Each named turn below is shown by a few rows before and after it. Which turns, in which order, take the first row of each later pair to the second? The first pair is answered.
mikaz:
[  1 -35   9 -17 -23 -13  11  16] |-> [ 16   2  31   0 -21   1  29  -9]
[ 11 -15 -23 -11 -10  10 -23  20] |-> [22 28  3 10  1 26  3 -6]
[-23  20  -5   9  31  16  12   6] |-> [-10 -12 -24 -15 -15   5 -29  18]
melep:
[  3 -44  -4  -2   1 -14  28  26] |-> [-12 -23 -16  -2 -13  17  34  33]
[-3 10 -8 10 35  3 -9 -4] |-> [ -1   1 -10   7  35  -3 -12   0]
[  4   7  -9  -2   6  17 -10   7] |-> [ 8 14 -1  2 11 15 -8 -2]
[-20  -1   3   3   8 -11  10   3] |-> [-22  -2   2   3   7 -11  10   4]
rov:
[-36  -2 -10  -2  21  -8 -11  -5] |-> [-37  -3  -6  -1  22 -11  -5  -5]
[ 23   0  11   3  12 -16 -28 -21] |-> [ 21  -1  19   5  14 -23 -16 -22]
[ -8  25 -16  -7  -7  35  13  13] |-> [-14  29 -14 -11 -18  31  -1   4]
Pairs:
Each pair is two turns apart.
[-12  17   6   4  23   0 -13 -33] |-> [ -8  12  10  10  34  -1   9 -26]
rov then rov
[ -2 -19  -4   1   3 -13  -2   4] |-> [  0 -19  -8   1   4  -9  -6   5]
rov then rov
[-19  -3   1  11  25   3  29   5] |-> [-7  6 -8 13 33 17 17  3]
rov then melep
[-30  35  11   2 -15   2  -2  -5] |-> [-20  26  11  11   5   7  31  10]
rov then rov
[ -5 -22   7 -12 -51 -13  11  10] |-> [  3  -7  34   9  -9 -26  39 -10]
mikaz then melep
[ 21   9  -3   3 -17  15  -2   5] |-> [  8 -13 -16  -5  -8   8  -7  20]
mikaz then mikaz
[-15   6 -10   4   4  21   2   4] |-> [-23   9  -2   1  -6  11  -6  -6]
rov then rov
[ 16 -12  -4  -4   8   0  10   9] |-> [23 -5 -5 -6 -5  5 -2  2]
mikaz then rov
[  2 -18  19 -12  -5 -19   0  11] |-> [ -4 -11  24  -5  10 -16  12   9]
mikaz then mikaz
[-17   0   3   8   4  -9  16   8] |-> [  5  -4  -9   0 -22   0  -6  12]
rov then mikaz
[ -1  -7 -17 -12   5  10 -16   6] |-> [-12   8  -8 -12  -8   8 -19  -6]
rov then melep
[  8   0   0   6  44   7 -15 -17] |-> [  5 -16   2  -9   8 -14 -40 -20]
mikaz then rov
[-34 -18   2  -9  -6 -28 -13   3] |-> [ -3  -2  21  -3 -26 -29 -16 -18]
mikaz then melep
[  7   8   8  -1   5 -11 -23 -14] |-> [  0  -6  11  -5   1 -23 -16  -7]
melep then rov
[-2 19 16 18 16  0 12  8] |-> [  0 -15   6   7  16 -18   0  23]
melep then melep
[-21  -3  20  11  16 -18  14  -2] |-> [-33 -15   0   1   5  -8   9  18]
melep then melep
[ -1  -9 -20  -4   3  11 -15  15] |-> [ -6   5 -12   6  22  15   2   9]
mikaz then mikaz
[ -4  -7 -29   3  18  23  -6   5] |-> [ 20  13 -12   8  -2  24 -12 -18]
mikaz then melep
[ 11   4  -7 -12 -14  12 -14  -8] |-> [ -4  15  -4  -2  16  17   1 -10]
mikaz then rov
[ 21 -16  -6  -4   8  -3 -18   3] |-> [ 17  10  12   8  16  -1  -5 -16]
rov then mikaz
[-19  12  16 -10 -60   0   7  -8] |-> [ -2  -2  14   4 -28  11  56  18]
rov then rov
[ -8  -7  13  -9 -29 -11   8   5] |-> [-2  3 11  4  2  6 33 11]
mikaz then rov
[ 21 -11  10   1   3 -14  24   3] |-> [ 31  -8 -16  -5   3   8  -5   9]
rov then rov
[ 10 -24 -22 -15  11  -5 -33  13] |-> [ -8 -21   8 -15  -5 -35 -25  -7]
rov then rov
[ 4 -2  0  7 25  4 -5 13] |-> [ 12   6  -1   3   5   7 -24   4]
rov then mikaz
[-18   4   8  24  48 -18 -15 -16] |-> [-18 -20 -10  15  48 -18 -20   5]
rov then melep
[33 -8 17 11  8 22 18 22] |-> [23 -3  2 10 24 33  3 24]
rov then mikaz
[-22  -6   7   3   7 -18  22   5] |-> [ -9  -2  -1  -7 -35  -7   2   5]
mikaz then melep
[ -6   9   6  -3  30  14 -14 -17] |-> [-11  -2 -10 -14  10  19 -29  -5]
mikaz then melep
[ -2 -21   5   2   5  -9  14   2] |-> [ 21 -11   1   2 -13   5   1  -2]
rov then mikaz
[-20  -3   8  -9 -19   1  30  11] |-> [ -9  -6   1 -10 -20   7  30  17]
mikaz then rov
[-28  -8 -10 -20 -10  -3  -6   7] |-> [-33   8   1 -13 -11   3   8   0]
rov then melep
[  5 -14  -3  -3   0 -13  -8   3] |-> [ -6   9  -9   0 -10  13  -1   5]
melep then melep
[ 22 -12   6   3   5 -23   0 -11] |-> [ 27  10   8   9  -6  -2  12 -14]
melep then mikaz
[  7 -16  11  -6  26 -14 -11  -5] |-> [ 24   9  13  -6 -12  10 -14 -13]
melep then mikaz
[ 5 15 -4 11 17 22 16 -2] |-> [ 23  12  -6   3 -16  21  -3  -6]
mikaz then mikaz
[  5 -13  -1  -4  -5  11  11   9] |-> [ 8  2  3  0 -3 19 10 -1]
rov then mikaz
[ 42  -3 -11   6 -23  17   6  12] |-> [ 48   3   0  11 -17  10   8   1]
melep then melep
[ 26  27 -10  13  20  44  12   1] |-> [ 40  11 -20  -3 -17  39 -16   6]
mikaz then mikaz
[-15  -5 -15  -5  -3   9   0  23] |-> [  1  16   4   0 -27   9  -1   1]
mikaz then rov
[ -5  -4  12  -5   1 -21 -15 -14] |-> [  2 -12  14  -4  -2 -25  -4  -8]
rov then mikaz
[-12  14  19   8   0   2  31  -5] |-> [  4  13 -11   6  11  31  15  10]
rov then rov
[ 13  -3   2   1  15 -14 -18 -11] |-> [ 10  -4   3   2  18 -15 -17 -10]
mikaz then mikaz
[ -1 -29 -21 -29   2   1  -6  18] |-> [-18   5 -21 -26 -18  25  -8   7]
rov then melep
[ 33  17 -13   9  -7  31  -3   3] |-> [-12  16 -13  14  38  20  10   5]
rov then mikaz
[-24 -19   0 -11  -5 -13  -5   8] |-> [-29  16   7   0  -8   9   6  -4]
melep then melep
[-43 -17  -5  -6  -5 -11  -8  17] |-> [-38 -22  -4  -2   5  -8   8  25]
rov then rov
[ 10  17  -6   7   5  15 -19  -6] |-> [ -2  18  16   8  -5  -7  -9 -19]
rov then rov
[ 18 -19   6  12  -1 -17  -9   4] |-> [22 -4 13 20  6 -9  1 -3]
rov then mikaz
[ 11   1 -10  -3 -19  27  18  15] |-> [ 16  23   6   3 -18  23   9 -10]
rov then melep
[ 10  14  -7 -13  12 -17 -30  -2] |-> [ 11  34  -1  -4  14  -3 -17  -8]
melep then mikaz
[ 30  -6 -10   0   5  11 -29 -10] |-> [ 15 -10  -6  -7 -12  -1 -37 -13]
rov then melep
[ 10  13 -14  -8   4  13 -31  -2] |-> [ -8  14  21  -5  -8 -21 -10 -19]
rov then rov
[ 30  -6   4   6  -8   0  -4 -12] |-> [ 14  -6 -10  10  26  10  -1  -2]
mikaz then rov
[ -5  10 -14  16  31  18 -38   6] |-> [-13  18   3  15  20   2 -45 -12]
melep then rov
[ 23  -3  -2   0   6  -1 -20  -5] |-> [ 15  -2  14   0   0 -16 -12 -13]
rov then rov
[ 0 22 -4  3  8 25 13  5] |-> [ 12  16  -7  -5 -18  23  -4   4]
mikaz then mikaz
[-21  -5 -13  -9  13   4  15  26] |-> [ -8  -4 -16 -18 -24   7  -7  22]
melep then mikaz
[ -8  -6  11 -14 -59 -14 -11   3] |-> [  4 -19  17   0 -30 -13  43  24]
rov then rov
[ -7   9  32   9  -1 -11 -12 -24] |-> [-12 -33  14  -2   5 -23  -7   8]
rov then mikaz
[  5 -12 -30  -4  27  21  -4  24] |-> [13 22 -7 12 35 27  8 -3]
melep then melep
[ -4   8  -6  -2  -6  15 -16  -6] |-> [ -6   5  10  -1  -7  -4 -12 -17]
rov then melep
[-44  16  15   6 -18  -1  20  -4] |-> [-28  -8  28   5  -3 -36  12 -11]
melep then melep
[-28   0   2  -2  10   9  17   4] |-> [-18  -3  13   2  19  -6  16  -6]
melep then melep
[  1  15 -16   4  30  22 -38  -9] |-> [-22  15  -2   1  27   1 -40 -20]
rov then mikaz
[  9  25  -3   8   7  22 -13 -15] |-> [ 17  11  12   9  16  -4 -14 -25]
melep then rov
[  1   6  -1   6   9   1   7 -10] |-> [ -5 -10  -9  -3   1  -6  -6  -2]
mikaz then rov
[ 6  4 -9  4  9 24  4 13] |-> [10 13 -4  6  4 25  1  5]
mikaz then melep
[  5  -2   1   0  15  -9 -13 -12] |-> [  2 -10  -9  -6   7  -6 -19  -2]
mikaz then melep
[ -1   6  -2  -1 -17  11 -10   3] |-> [-15   3   1   5  15   4   4   4]
melep then mikaz
[-29   2 -10  -7 -25   3 -18  -3] |-> [-13  18  19  10   1 -12  -2 -30]
mikaz then melep
[ -9   6  -2   2 -12  13  24  11] |-> [ -8   9 -13  -2 -16  21   6  11]
rov then rov
[ 15   0 -10   8  22  14  18  13] |-> [ 23 -17 -18  -5   0   5  -4  17]
melep then mikaz
[  1  -6 -11  -1 -14  22   5  12] |-> [-7 13  0  7 -3 24 12 -1]
rov then mikaz
[-6  4 -8 -4  5  7 -9  2] |-> [-1  9  1  0 11  1 -7 -7]
melep then melep
[-19 -22   8  -5  -4 -17  -5   0] |-> [-24 -18  -2  -4  -4   2   9  14]
rov then melep
[ 20 -13  13   0 -10 -21  -8  -4] |-> [15 16 19 13 -1  3 15 -9]
melep then mikaz
[  5  10  11   4 -14  -1 -17 -13] |-> [  5  -7   4  -2 -15  -8 -22  -3]
melep then melep
[  4 -11  -1  -5 -13  -6 -14  -3] |-> [-4 14  6  8  2 12  8 -9]
melep then mikaz
[-21   1  10   0   8  23 -11  -9] |-> [-23 -11   8  -7  -3  13 -18  -6]
rov then mikaz
[-12  24   7   4   3   4 -14 -15] |-> [-26   9  -3  -1  13   0 -16  -2]
mikaz then melep
[ 9 11  5 11 37 15  5  3] |-> [ 15   7   0   6  36  10 -18  -2]
rov then melep
[ -3  -5  -4  -7 -31  -7  -8   6] |-> [ -8  11  15   7 -11  -7  23  -4]
rov then mikaz
[ -8  -5 -18  -3   5  15  -1  12] |-> [  1  10  -3  -3 -22  10  -9  -7]
mikaz then rov
[-14   0   1   5 -19  -4  20  20] |-> [ -3   2  -1   6 -21   4  20  21]
mikaz then rov
[ 7 -5 -6  9 15  8  7  9] |-> [ 11   4 -10   6   4  14 -11   2]
rov then mikaz
[ 4 33 10 22 30  2 -4 -5] |-> [-16 -10 -10  -3  10 -24 -36  14]
mikaz then rov
[ -5  -5  -3  -1  11 -17  -3   5] |-> [-12  -2 -10  -4   2  -8  -5  10]
melep then rov
[ 11  10 -26   7  26  24 -27  -3] |-> [ 11   1 -26   4  28  16 -32  -2]
melep then mikaz
[-12  -1 -19   3  16  19 -26  13] |-> [-19  21  -1   6   7  15 -27 -10]
melep then rov
[ 15   8  -2   0   3   7 -11  -8] |-> [  9  -4 -10  -5   4   2 -17   1]
mikaz then mikaz
[ -2  31  -4  -1 -23  21 -11  -8] |-> [-41   9  -3   0  13  -2  12   7]
rov then mikaz
[-21 -18 -14   2 -37  -1  -9  24] |-> [-26  17   4  15 -38  12  12   7]
melep then rov
[  2  19   5  12  -6   6 -10  -7] |-> [ -2   1  -6   2 -14  -1 -22   3]
mikaz then mikaz
[-22   6 -18 -10 -11   7 -19   9] |-> [-24  25   7  -2 -15  -1  -3 -11]
rov then mikaz
[-12  -9   0  -7 -13   7  12  14] |-> [-10  10   6   0 -11  17  15   4]
rov then melep
[-13   7   6  10  -3 -12  15 -16] |-> [ -2 -11  -2  10  11 -14  21  -2]
melep then rov
[ 9  7  9  0 -7 35 41 20] |-> [-1 11  5 -1 -8 40 37 21]
mikaz then melep
[ 15  -1  -2  -2  -3  -2 -20  -2] |-> [ 6 15  2  9 14  9 -1 -5]
melep then mikaz
[ 7  6 -7  6  6  6 11 -5] |-> [  1  -2 -17   0   8   6   0   1]
rov then mikaz
[  7   4 -18  -1   9  16   3   3] |-> [16  6 -6  4 18  4  4 -9]
melep then melep
[ 8  5 -6 -3 -4 21  2 -2] |-> [ 10  10   5  -1  -4   9  -5 -16]
rov then melep
[12 -5  0  0 17 -7  8 13] |-> [16 -3 -8 -7 -8  3 -3 17]
mikaz then melep
[-19 -20 -28   1   8  -2 -13  23] |-> [ 12  19  10  13 -35  -2  -8 -17]
mikaz then rov
[ -2 -20   4   4 -20  -8 -14  -9] |-> [  3   0  12  21   9   7  16 -12]
mikaz then rov
[-16  14 -11  -2  14  17  -8  10] |-> [-28  18   4  -3   1   1 -11  -3]
rov then rov
[-11  25 -18   0  -3  39   3   2] |-> [-36  16 -19  -5   6  25  -3   4]
rov then mikaz
[ -2  -4   8  -9   9  -2 -17   0] |-> [-4 -6 16 -6 12 -8 -5  0]
rov then rov
[50  7 10  3 -8  1 15 -2] |-> [52 -4 -1 -3 -8  0  0  4]
rov then melep
[ -5  19  18  -3   7 -24  10  -8] |-> [12 13 -4  1 27  0 18 13]
rov then rov
[ 22  -5  -7  -8   0  -1 -30  -6] |-> [  5   0   2 -12 -18  -9 -30 -12]
melep then rov
[ 27 -26  12   1  -1 -10  17   7] |-> [  9 -10  -6  -3 -19  23  20  21]
melep then melep
[-22 -21  -4  -5   9  -4  14  19] |-> [-10  12  16  10  10   8  30  -2]
mikaz then mikaz
[-10   7  15   3  -6 -10   8 -15] |-> [ -7 -20  -1  -5  -7 -13   5   8]
rov then mikaz
[ 15  -7   8  -7 -27  -5  -8  -3] |-> [  3 -11  16   4  18 -15  16  -1]
mikaz then melep
[-24   4  -2  -4  10   8   4   1] |-> [-15   1   9  -1  19  -6   4  -9]
melep then melep
[  8  39  -3 -13 -42   3 -54 -29] |-> [  8  27  43  -1 -29 -43 -11 -44]
melep then rov
[  2  -3   5   1  32 -13  -5  -3] |-> [  5 -11 -13 -14  -7   0 -25  10]
mikaz then melep
[-28  -6 -20   0  -7  10  12  28] |-> [-10  25  18  19  13  -1  24 -12]
melep then melep
[-12 -11  -6  -3  -6   4  -8   1] |-> [  3   2  10   5  -4   0  -3 -16]
mikaz then melep
[ -7  22   9  11  -8  -5  -2 -15] |-> [ -3 -12   1   1  -4 -26 -13  -2]
melep then melep
[ -5   2 -14  -3   9   0   5  11] |-> [ 3 17 -6  3  7  5 10  1]
mikaz then mikaz
[-21  10 -10   5  32   0   7   0] |-> [ -6  14 -19  -9 -22  12 -22  -1]
mikaz then melep
[  9 -11  -8 -12  -8   6 -11   8] |-> [ -2   6   0 -10 -19  10 -10  -3]
melep then rov
[ 16 -30   7 -13   0 -19 -16   0] |-> [ 24 -27  12  -8   4 -19  -7  -2]
mikaz then melep
[ -6  10   5  -4  -8  -2 -15   3] |-> [ -3   9   8  -3  -4  -7 -15   0]
melep then melep
